Each row has a name. Each question is about the rows just above it.

Columns, left to right: P R T F B C U A
k_6: [ -9 -17   2  -5  -2  -9  -5 -39]
k_979: [-22 -25  -2 -15 -42 -19  -4 -29]
k_76: [28 20  5  6 32 24 -4 16]
k_321: [ -5  13  28  16  42 -18  -4  27]
k_987: [-45 -16  -9  10  -5 -57  -3  -2]
k_795: [29 19  2  4 28 27 -5 16]
[2] with -1 step of 1 on every entry: => [1]
The one value in k_321 and k_987: => [-5]
[16 10] is in which column, read top down? => F
Shift each entry of [32] by -1 times 1: => [31]

Columns, left to right: Z E X D G Q M H J
k_337: [  6 -21  10 -12 -48 -36  37  24 -21]
k_177: [ 21 -21  10 -12 -17  26  35 -11 -46]
k_940: [ 21 -21  10 -12 -48 -36  37  24 -60]
Whose row is [  6 -21  10 -12 -48 -36  37  24 -21]? => k_337
Shift each entry of [-12 -48 -36  37] by -1 times 1: => [-13 -49 -37  36]
Which column holds [ 24 -11] top down? => H
Count the entries of [  6 -21]: => 2
How many entries does [ 21 -21  10] have? => 3
Whose row is [ 21 -21  10 -12 -17  26  35 -11 -46]? => k_177

Columns, left to right: solas lan zozin magu ridek pogiz Niput lofis susa
k_266: [  0 -33  10  27   0  11 -12  -3  30]
k_182: [-28  13  46 -10  22  11 -40  20  21]
k_129: [ 0  5 -1 27  0 11 45 -3 21]
[30 21] is in which column, read top down? => susa
The row with [ 0  5 -1 27  0 11 45 -3 21] is => k_129
The one value in k_266 and k_182: => [11]
[  0 -33  10  27   0  11 -12  -3  30] is in which row? => k_266

Columns, left to right: S V L Y
k_694: [-12 -15  23   3]
k_485: [-16  15   8   5]
k_558: [-16   1  36  -8]
k_820: [ -5  31 -28  24]
k_826: [-16   1   1 -12]
k_200: [ 8  8 38 -6]
k_284: [-11  17 -11 -61]
k_292: [-12  24  47  42]
k_352: [ -5  24 -28 -10]
Which value is in both k_292 and k_820? => [24]
Which column holds [-28   1  38] top down? => L
Shared by k_826 and k_292: => [-12]
Move every entry of [-16   1   1] by +1 step of 1. => [-15   2   2]
[-5] with -1 step of 1 on every entry: => [-6]

Columns, left to right: sofuz Gud ses mabog
k_355: [-31  38 -41  37]
k_527: [ 44 -41  40 -40]
k_357: [ 43 -43  41 -41]
k_210: [ 40 -49  39 -49]
Shift each entry of [ 40 -49  39] by +1 times 1: => [ 41 -48  40]
Shared by k_357 and k_355: => [-41]
The one value in k_527 and k_210: => [40]
Which column holds this, read top down? [40 41 39] => ses

Columns, left to right: gib fuzir fune Pusa mafa
k_996: [-23 -33   9   4  31]
k_358: [ 49 -15 -45   8 -16]
k_508: [-60 -25  -3   8 -23]
[4 8] is in which column, read top down? => Pusa
Which column holds [  9 -45] top down? => fune
Which column holds [-23  49] top down? => gib
Move every entry of [-33] by -1 step of 1. => [-34]
Shared by k_358 and k_508: => [8]

Columns, left to right: telu mibi pibe tugi Noput Gisug Fir megen tada
k_346: [ 4 34 -1 10 17 24 21 22 16]
k_237: [-23  55  14 -12  28   2  40   3  19]
k_372: [ 18  25  37  15  -5  -5 -18 -11  20]
k_281: [-23 -16   5  32 -33   1 -32  25  15]
Count the entries of [ 18  25  37  15  -5  -5 -18]: => 7
Shift each entry of [28  2 40] by +1 times 1: => [29  3 41]
Move every entry of [-23] by -1 step of 1. => [-24]
[22  3] is in which column, read top down? => megen
Count the entries of [ 4 34 -1 10 17 24 21 22 16]: => 9

Columns, left to right: zuvos rebad zanod rap mit
k_506: [ 8  8 17  2  2]
k_550: [ 1 10  9  3  3]
k_215: [-26 -40 -47 -42   2]
k_907: [ 8 25 19 11  8]
k_627: [  9 -35 -42 -41   3]
k_679: [-17 -20 -26 -28   9]
k_943: [-29 -46 -56 -49   4]
k_413: [7 9 9 6 3]
k_106: [ 5 13 11 13 -2]
k_561: [-35 -51 -58 -50   4]
k_958: [-2 16 12  8  9]
Which value is in both k_907 and k_958? => [8]
Shared by k_215 and k_506: => [2]
Which column holds [-20 -46] top down? => rebad
Shared by k_958 and k_506: => [8]

Columns, left to right: dede nidup Vuzu sidip gilaz Fana
k_80: [-47 -21 -28 -27  11  21]
k_540: [-12  -5  14  21  19  -2]
k_300: [  5   5  21  22 -22  -3]
k_664: [ 48   3   7  33  -3 -37]
k_125: [ 38  53   4 -32  -2 -13]
[-12] with -1 step of 1 on every entry: => [-13]
Which column holds [-12   5  48] top down? => dede
Count the entries of [48  3  7 33]: => 4
Number of entries in [ 38  53   4 -32  -2]: => 5
Which column holds this, read top down? [21  7  4] => Vuzu
[21 22 33] is in which column, read top down? => sidip
Which column holds [21 22] top down? => sidip

